In the rows, 128 means zero.
Each named turn below is shown by a few rows before and after it. Which turns, in which order, take the first row of each later pair to the second? The first pair is answered.
J_628:
[125 131 140 134 121 136 107 150] -> [124 132 142 134 121 136 108 151]
[126 107 122 124 135 151 149 158] -> [121 114 132 109 115 152 152 149]
[104 118 147 133 153 117 117 128] -> [109 114 132 136 159 129 122 138]
[154 156 103 120 139 139 147 113] -> [152 159 111 113 129 135 148 107]
J_890:
[132 140  96 139 151 143 143 143] -> [105 153 116 129 149 118 103 121]
[162 103 130 114 112 186 180 174] -> [ 91 134 119  74 116 180  72 145]
[112 130 116 146 157 101  85 116] -> [146 114 133 167 155  92 136 123]
[147 171 118 127  96 119 136 101] -> [151 171 111 129  96 125 143 107]
J_152:
[142 119 135 121  86 140 111 111] -> [128  90 137 123 104 152 116 130]
[169 106 167 121 109 118 163 117] -> [165 102 166 117 110 123 164 119]
[161 138  74 129 132 172 139 139] -> [163 138  73 136 137 167 136 139]
Pairs:
(two turns a pair)
[ 68 118 144  97 133 131 101 140] -> [118  96 131 123 132 152 174 170] -> J_890, J_890
[136 145 135 100  73 165 134 116] -> [159 135 155 122  77 146 161 112] -> J_628, J_890
[ 73 108 153 107 141 157 123 140] -> [103  96 160 124 139 158 164 151] -> J_890, J_890
[140 118 153 139 116 151 200 142] -> [131 126 185 135 107 120 183 115] -> J_628, J_628
[133 147  82 144 136 111  99 143] -> [128 153 116 138 124  85  91 120] -> J_628, J_890
[115 131 150 105  84 118 150 122] -> [113 121 158 138 130  81 121 116] -> J_628, J_628
[151 160 136 119  79 120 151 105] -> [150 151 148 153 126  81 123  97] -> J_628, J_628
[126 128 102 120 127 158 128 137] -> [118 140 130 103 103 142 121 115] -> J_628, J_628
[156 117 121 155 138 113 148 139] -> [128 134  88 120 117 150 122 144] -> J_890, J_628
[144 153 152 112  78 116 146  99] -> [143 139 156 155 138  79 115  98] -> J_628, J_628
[120  98 170 126 135 105 124 122] -> [102 105 115 106 137 153 108 145] -> J_890, J_890
[157 142  74 162 161 131 125 128] -> [156 158  77 121 100 160 148 123] -> J_628, J_628
[128  92 137 126 132 148 162 152] -> [ 97 109 128  96 116 159 125 142] -> J_628, J_890
[111  61 104 113 124 162 156 158] -> [ 78  85 136  79  96 139 116 121] -> J_628, J_890
[145 107 108 149 154 145 156 158] -> [ 91 139 111 101 126 149  92 130] -> J_628, J_890
[103 116 119 110 113 143 123 132] -> [108 109 148 129 128 109 119 118] -> J_890, J_628
[104 132 125  84 101 161 128 132] -> [ 97 135 157 101 122 113  96 106] -> J_628, J_628
[113  81  97 137 161 167 136 159] -> [104 106 123  88  90 176 153 136] -> J_628, J_628
[121 142  92 139 156 159  98 126] -> [131 132 123 161 176 123  99 114] -> J_890, J_628
[150 119 173 130  62  94 136  88] -> [112 135  91  95  66 161  89 118] -> J_890, J_890
[112 126 104 129 135 132 108 150] -> [142 115 131 149 133 112 147 146] -> J_890, J_890
[141 131 104 163 160 107  96 136] -> [152 125  89 161 154 131 124 151] -> J_890, J_628
[131  91 105 138 146 150 147 153] -> [ 97 107 105 114 142 145  97 136] -> J_890, J_628
[143 125 175 151 138 120 149  99] -> [149 114 149 164 160 134 156 120] -> J_628, J_628
[126 153 114 155 160  89  73 105] -> [177 129 102 179 157 114 155 137] -> J_890, J_628
[110 172  84 123 130 148  80 112] -> [180 143 114 167 126 134 179 129] -> J_890, J_890
[130 109  92 104 127 176 146 144] -> [142 105 176 128 125  98 152 102] -> J_890, J_890
[131 150 100 129 121 127 122 137] -> [147 143 126 141 119 107 140 131] -> J_890, J_890
[125 153 161  96 138 133 141 128] -> [125 154 145  91 140 150 139 136] -> J_890, J_890
[150 184 151 140 142  90 127 110] -> [159 169 115 160 174 113 135 139] -> J_628, J_628
[123 134 156 118 119 101 106 112] -> [157 112 131 149 143 116 147 143] -> J_628, J_890
[141 103  95 148 154 133 127 145] -> [109 126 110 113 128 123  81 117] -> J_628, J_890
[121 165 143 127 126 109 122  83] -> [128 163  88 123 127 164 139 119] -> J_890, J_890
[108  94 105 106 140 141 143 129] -> [ 98  96 120 109 148 118 120 114] -> J_890, J_628
[141 140 108 119 113 155 153 135] -> [111 150 127 113 124 125  99 108] -> J_890, J_628
[154  91 101 139 142 163 171 159] -> [118 107 180 135 141  81 106  96] -> J_890, J_890
[158 124 145 124 162 114 160 129] -> [129 138 100 100 161 150 128 143] -> J_628, J_890
[125 109 173 164 191  71 112 116] -> [120 101  99 161 210 132 113 162] -> J_628, J_890
[127 121 109 130 123 169 158 156] -> [120 124 180 138 122 102 137 112] -> J_890, J_890
[ 99 105 121 113 150 128 110 140] -> [125 121 149 132 142  90 121 115] -> J_890, J_152
[122  95 150 144 128 118 140 147] -> [123  96 143 137 122 131 148 152] -> J_628, J_628
[156 161 101 127 108 143 139 122] -> [149 167 126 129 106 114 123 102] -> J_628, J_628
[129 138 123 144 142 110  85 120] -> [143 128 130 159 149 104 102 126] -> J_628, J_890
[138 160 143  89  75 120 118 105] -> [150 152 111  90  74 152 143 128] -> J_890, J_890
[135 177 106 157 152 123 101 147] -> [147 169 109 167 156 122 118 153] -> J_890, J_628
[175 163  73 145 134 147 119  88] -> [164 165  87 149 143 126  96  76] -> J_890, J_628
[153 139  94 138 110 141 156 123] -> [108 145 101 110 109 135  98 110] -> J_152, J_890
[111 167 139 101  93 117  79  96] -> [160 145  91 119  92 172 162 146] -> J_890, J_890
[ 97  93 155 139 168 118  93 161] -> [124  82 143 146 160 142 140 181] -> J_890, J_628
[157 168  74 119 108 133 121 134] -> [154 176 118 116  93  99 112 106] -> J_628, J_890
[192 152  74 145 128 151 178 147] -> [ 96 151  68  86 135 170  78 139] -> J_890, J_152
[ 88 131 141 124 157 107  86 110] -> [145 119 165 151 142  98 166 118] -> J_152, J_890
[124 101 145 150 133 121 132 148] -> [115 108 121 131 118 152 133 158] -> J_890, J_628
[128 118 169 116 111 108 162 129] -> [128 108 164 143 145  94 148 134] -> J_628, J_628
[108 126 147 101 120 139 118 122] -> [130 118 135 109 119 153 149 137] -> J_890, J_890
[136  97 148 135 180 105 109 118] -> [154  94 111 123 158 160 156 148] -> J_890, J_628
[130 114  81  94 139 167 101 119] -> [124 127 108  75 112 152  98  97] -> J_628, J_628
[149 119 145 103 109 134 150 108] -> [137  97 119 113 142 156 143 135] -> J_890, J_152
[125  89 167 168 140 114 137 117] -> [126  98 115 136 109 178 158 144] -> J_890, J_628
[133 137 119 131 108 122 153 122] -> [127 139 107 127 110 129 146 127] -> J_628, J_890
[125 119  97 133 120 160 123 146] -> [108 122 125 139 136 123  86 123] -> J_890, J_628
[109 113 132 141 167 134  99 144] -> [113 117 114 118 138 171 123 160] -> J_628, J_628
[128 166 112 116 121 127  90 111] -> [129 161 103 129 141 124  86 117] -> J_628, J_628
[114 114 108 148 167 120  96 140] -> [132 106 107 161 166 126 123 151] -> J_890, J_628
[138 141 157 127  96 114 153 115] -> [132 148 139 113  86 135 151 120] -> J_890, J_628
[149 104 104 153 144 155 167 173] -> [138 129 142 106  75 153 175 141] -> J_628, J_628
[128  96 169  94  91 157 148 118] -> [114 105 172  89  93 144 124 107] -> J_890, J_628
[137 134 105 179 179 101 102 120] -> [151 128  75 171 164 145 141 147] -> J_890, J_628
[ 97 153 109  95 111 157 107 141] -> [112 134 169 141 145  88 104 117] -> J_890, J_628
[146 121 121  71 112 154 161 123] -> [135 124 165  81 123 101 130  88] -> J_628, J_628
[149 102 137 153 103 117 175 152] -> [ 90 128 143 120 104  99  85 120] -> J_890, J_890
[ 91 109 159  92 128 136 116 132] -> [122  93 173 119 140 124 156 142] -> J_628, J_890
[139 118  99 122 124 149 160 149] -> [129 135 139 100  91 125 151 115] -> J_628, J_628
[134 143 112 117 119 140 123 126] -> [132 141 134 129 133 113 111 114] -> J_890, J_628
[ 96 127 153 121 139  98  87 114] -> [111 145 133 132 144  94  82 109] -> J_628, J_152
[108 120 130 118 143 117 111 121] -> [127 111 112 126 143 138 144 138] -> J_890, J_890
[171 118 133 161 131 108 170 145] -> [124 140  71 116 124 159 114 156] -> J_628, J_890
[161  88 137 154 142  76 117 119] -> [170  81  96 148 137 123 144 150] -> J_628, J_628
[127 122  90 123 132 164 142 156] -> [116 143 133  93  86 142 136 122] -> J_628, J_628
[ 95 102 111 121 143 140 127 137] -> [ 96 100 127 131 152 119 123 127] -> J_890, J_628
[130 167 135 125 126 164 125 130] -> [111 149 162 123 139 148 107 124] -> J_152, J_890
[144 116 157 129 121 126 177 137] -> [ 93 138 150  98 125 120  98 117] -> J_890, J_890
[133  90 143 163 156 109 148 132] -> [139  93 120 142 132 146 175 144] -> J_628, J_628
[107 115  93 101 134 173 121 148] -> [145  99 168 136 130 112 171 123] -> J_890, J_890
[ 87 142 127  88 110 138 103 123] -> [141 118 127 117 109 151 182 149] -> J_890, J_890
[140 161  86 108 112 167 130 134] -> [138 169 149 103  92 117 122  97] -> J_628, J_890
[146 109 136 137 126  99 146 119] -> [111 124 107 113 127 118  98 121] -> J_890, J_890
[ 98 122 165 161 150 104  89 115] -> [110 116  95 155 150 173 117 158] -> J_890, J_890
[133  80 136 133 140 150 169 160] -> [ 94  97 176 121 140 104 104 117] -> J_890, J_890
[151 151 129 126 103 111 152 114] -> [151 145 135 146 128  92 136 112] -> J_628, J_628
[ 78  79 155 130 111 129 115 133] -> [ 90  74 131 132 112 155 137 155] -> J_890, J_890
[100 151 107 104 120 151  83 117] -> [167 124 126 144 117 148 180 138] -> J_890, J_890
[122 147  95  79 120 156  82 119] -> [150 124 160 136 159  80  94  96] -> J_890, J_628
[124 108 137 114  94 169 166 165] -> [107 117 193 113  92 113 129 125] -> J_890, J_890
[116 140 158 115 121 100 116 113] -> [123 122 131 145 166 107 112 136] -> J_628, J_628
[ 94 121 120 117 135 137  93 122] -> [125 121 163 131 117 103 127 102] -> J_890, J_152
[135 152 102 128 116 122 113 113] -> [123 135 143 117 108 108 118 106] -> J_152, J_890
[110 116 115 143 185 119 123 144] -> [113 113 104 139 176 136 138 156] -> J_890, J_628
[153 156 122 107  99 121 150 157] -> [148 162 118 102  96 122 142 154] -> J_628, J_890
[142 121 122 163 165 117 129 135] -> [134 129  89 140 149 152 131 149] -> J_890, J_628
[133 113 140 105 120 146 161 136] -> [111 121 158  98 121 121 129 115] -> J_890, J_890
[141 133 154 139  89 146 181 116] -> [129 116 171 138  97 140 180 118] -> J_152, J_628
[130 100  88 146 152 146 102 145] -> [122  98 103 150 160 129  89 137] -> J_890, J_628
[126 158  87  89 110 163 146 128] -> [ 78 134 132  95 147 118  90 110] -> J_152, J_890
[134 152 107 164 153  94  84  98] -> [172 135  93 179 148 120 150 126] -> J_890, J_628
[161 153 112 147 138 123 122 120] -> [155 156 102 140 134 134 119 122] -> J_890, J_628
[ 81  96 128 109 128 166 118 135] -> [116  82 159 135 126 144 168 135] -> J_890, J_890
[144 125 149 122 145  95 139 116] -> [118 134 103  99 148 130 103 130] -> J_890, J_890
[127 157 136 136 123  78  76  83] -> [141 130  79 170 174 112  87 129] -> J_628, J_628
[105 111 110 122 143 145 119 159] -> [ 96 121 153 111 124 112 108 128] -> J_628, J_890
[151 147 111 129 113 139 143 134] -> [127 157 115 118 117 126 104 117] -> J_890, J_628
[144 135 146 125 105 126 145 119] -> [144 130 150 144 129 107 132 116] -> J_628, J_628
[137 113 132 128 125 130 137 130] -> [132 121 115 125 129 137 124 133] -> J_152, J_890
[116 110  84 111 123 192 150 169] -> [ 69 123 138 111 147 120  60 119] -> J_890, J_628
[130 159 144 102  73 119 151 106] -> [122 165 120  94  74 145 141 117] -> J_890, J_890
[142  97 151 156 139  83 124 109] -> [107 111  87 126 140 134  82 129] -> J_890, J_890
[ 92 120 123 108 159 138  82 141] -> [129  96 155 150 175 109 127 142] -> J_890, J_628
[125 157  93 120 112 148 118 140] -> [118 167 121 113 100 126 108 118] -> J_628, J_628
[139 172 127 125 121 117  93  90] -> [178 152 136 153 131 110 144 102] -> J_890, J_628
[131 125 122 106  95 171 169 140] -> [119 137 141  90  81 154 148 119] -> J_628, J_890
[128 135 169 154 122  84 107 110] -> [113 140  82 134 124 162  98 151] -> J_890, J_890
[107  97 150 137 183 109  97 138] -> [137  85 128 141 169 145 155 166] -> J_890, J_628
[134 113 145 143 159 119 129 131] -> [138 111 124 130 144 150 149 144] -> J_628, J_628
[150 175  89 112  89 142 120 118] -> [146 172 128 138 114  91  95  94] -> J_890, J_628
[107 156 110 138 164 135  80 140] -> [110 159  93 120 140 168 104 154] -> J_628, J_628
[132 110 193 133 140  98 146 104] -> [139  97 108 142 169 164 159 155] -> J_628, J_890
[103 148 131 119 127 118  98 107] -> [108 134 110 140 156 126  97 126] -> J_628, J_628
[143 130 125 172 172  90  97 111] -> [134 129  94 164 180 115  88 127] -> J_628, J_890
[ 99 126 105 135 149 132  97 139] -> [107 153 107 129 128 122  91 121] -> J_152, J_152
[115 131 108 166 194 103  71 130] -> [148 114  88 182 192 131 128 158] -> J_890, J_890
[157 135 131 153 135 108 142 121] -> [160 133 118 149 130 126 152 130] -> J_628, J_628
[114 133 106 105 130 155 104 130] -> [126 120 147 137 155 106 104 113] -> J_890, J_628
[124 103 155 123 115 126 171 141] -> [ 99 121 133  94 102 148 139 138] -> J_890, J_628
[ 87 126 155 105 125 108  72 113] -> [153 117 180 137 107  95 161 115] -> J_890, J_152
[155 114 127 156 155 124 136 130] -> [157 119 117 132 126 151 156 137] -> J_628, J_628
[134  93 158 180 186  80 125 138] -> [141  99  85 139 144 177 171 182] -> J_890, J_628
[113 151 122 113  94 145 134 130] -> [131 145 149 130  95 121 153 122] -> J_628, J_890
[126 127 151 155 164 101 114 111] -> [124 120 113 159 177 130 117 135] -> J_628, J_890
[103 131 181  86 116 105 140 118] -> [128 122 175  97 112 118 178 131] -> J_890, J_628
[118 146 130 102  99 133 118 124] -> [133 137 155 129 115 100 126 114] -> J_890, J_628
[108 114 108 113 118 152 141 144] -> [ 92 116 134 121 132 112 105 120] -> J_890, J_628
[106 158 118 136 131 104  99 105] -> [138 138 128 165 145  94 135 116] -> J_628, J_890
[100 180  86  65 120 187  90 125] -> [194 141 158 130 116 140 220 128] -> J_890, J_890
[127  86 138 153 155 137 144 157] -> [ 99  98 154 142 155 114  97 132] -> J_890, J_890
[139 118 153 145 121  93 136 134] -> [135 117 101 142 133 136 132 163] -> J_628, J_890
[112 159 111 127 115 146 126 104] -> [123 150 137 147 131 112 128  93] -> J_890, J_628
[ 87 140 122 105 145 114 113 102] -> [123 122 145 140 156  94 157 106] -> J_628, J_890
[107  71 127 161 190 113 133 121] -> [ 77  86 104 130 182 136  99 121] -> J_628, J_890
[134 136 147 157 181 109 106 118] -> [155 127 114 148 162 159 156 148] -> J_890, J_628
[160 114  93 175 166 102 110 123] -> [125 130  78 142 154 115  68 113] -> J_628, J_890
[132 150 146 126 132  78 132 107] -> [152 135  98 147 159 114 155 144] -> J_628, J_890
[112 143 118 128 166 130  87 123] -> [146 122 132 158 175 117 133 134] -> J_890, J_628
[ 93  93 131 124 163 128  84 136] -> [147 124 164 149 137  79 112  99] -> J_890, J_152
[130  72 180 157 134 132 196 155] -> [ 77 107 119  88  98 200 142 162] -> J_890, J_628
[ 87  86 145 118 163 112  89 130] -> [161  91 137 167 165 100 155 135] -> J_152, J_890
[127 147 111  83  85 114 124  90] -> [127 136 118 123 138  75  92  85] -> J_628, J_628
[112 104 181 128 135 100 123 114] -> [123  87 139 152 171 121 131 146] -> J_628, J_628
[103  95 151  95  93 152 143 154] -> [ 98  98 181 111 111 107 117 132] -> J_628, J_628
[143 141  74 146 118 151 125 154] -> [117 162 124 119  88 114  90 110] -> J_628, J_890
[127 113 101 135 142 164 139 163] -> [ 94 124 119 126 150 136  84 138] -> J_890, J_628
[110 135 104 136 145 131 108 136] -> [109 139 103 119 122 147 121 138] -> J_628, J_628
[107 112 145  92 103 149 140 136] -> [114 109 154  99 101 142 151 134] -> J_890, J_890
[113 100 130 146 157 113 109 139] -> [117  97 116 146 158 129 118 149] -> J_890, J_890
[130 153 100 124 122 133 131 120] -> [109 144 131 116 122 113 116 106] -> J_152, J_890
[125 154 112 161 150 104 106 104] -> [139 146  82 163 149 133 129 126] -> J_890, J_890
[130 108 133 137 117 140 166 146] -> [126 118 156 129 104 124 160 128] -> J_628, J_628
[149  93 154 149 165 131 156 136] -> [120 114 107 104 138 188 134 147] -> J_890, J_628
[112 131 152 123 120 103 119 104] -> [142 113 127 153 143 119 155 136] -> J_628, J_890
[ 96 129 203 112 127  83 114  96] -> [154 111 171 127 111 133 211 139] -> J_890, J_628
[141 140 119 122 149 110 100 129] -> [148 135 126 130 150 103 108 129] -> J_628, J_890
[106 154 124 119 145 113  91 125] -> [145 137 102 139 147 141 156 157] -> J_890, J_890
[163 158 121 134  97 114 152 111] -> [134 171 113 118  97 116 110 103] -> J_890, J_890
[102  91 140  99 123 172 166 164] -> [ 91 105 186  89 104 134 146 127] -> J_628, J_628
[120 112 111 131 160 129 134 134] -> [123 112 130 136 158 111 134 122] -> J_890, J_890
[163 132  99 120 123 112 157 119] -> [136 146  89  98 117 118 119 112] -> J_890, J_628
[155 134  94 129 108 152 158 142] -> [151 136 112 114  90 151 162 133] -> J_152, J_628
[113 135  92 124 158 132  81 136] -> [121 133 156 130 146  86  92 105] -> J_628, J_890
[135 142 109 152 164  76 110 115] -> [136 141  70 145 166 114 118 137] -> J_890, J_890
[137 123 160 152 128 117 162 124] -> [ 91 143 129 121 131 135  94 120] -> J_890, J_890
[153 137 114 112 111 156 155 129] -> [138 149 125  98 100 145 138 112] -> J_628, J_890
[128 106 111 118 121 153 159 136] -> [106 122 126  96 101 143 129 116] -> J_628, J_890
[154 148 140 155 141  91 128 110] -> [148 142  89 152 157 131 123 138] -> J_628, J_890
[108 121 124  96 135 140 124 122] -> [121 114 147 115 150 112 131 112] -> J_890, J_628
[135 135  90 130 137 127 133 131] -> [131 143 102 111 111 130 138 121] -> J_628, J_628
[147 146 136 136 119 101 124 127] -> [155 147 116 128 111 122 140 139] -> J_890, J_628
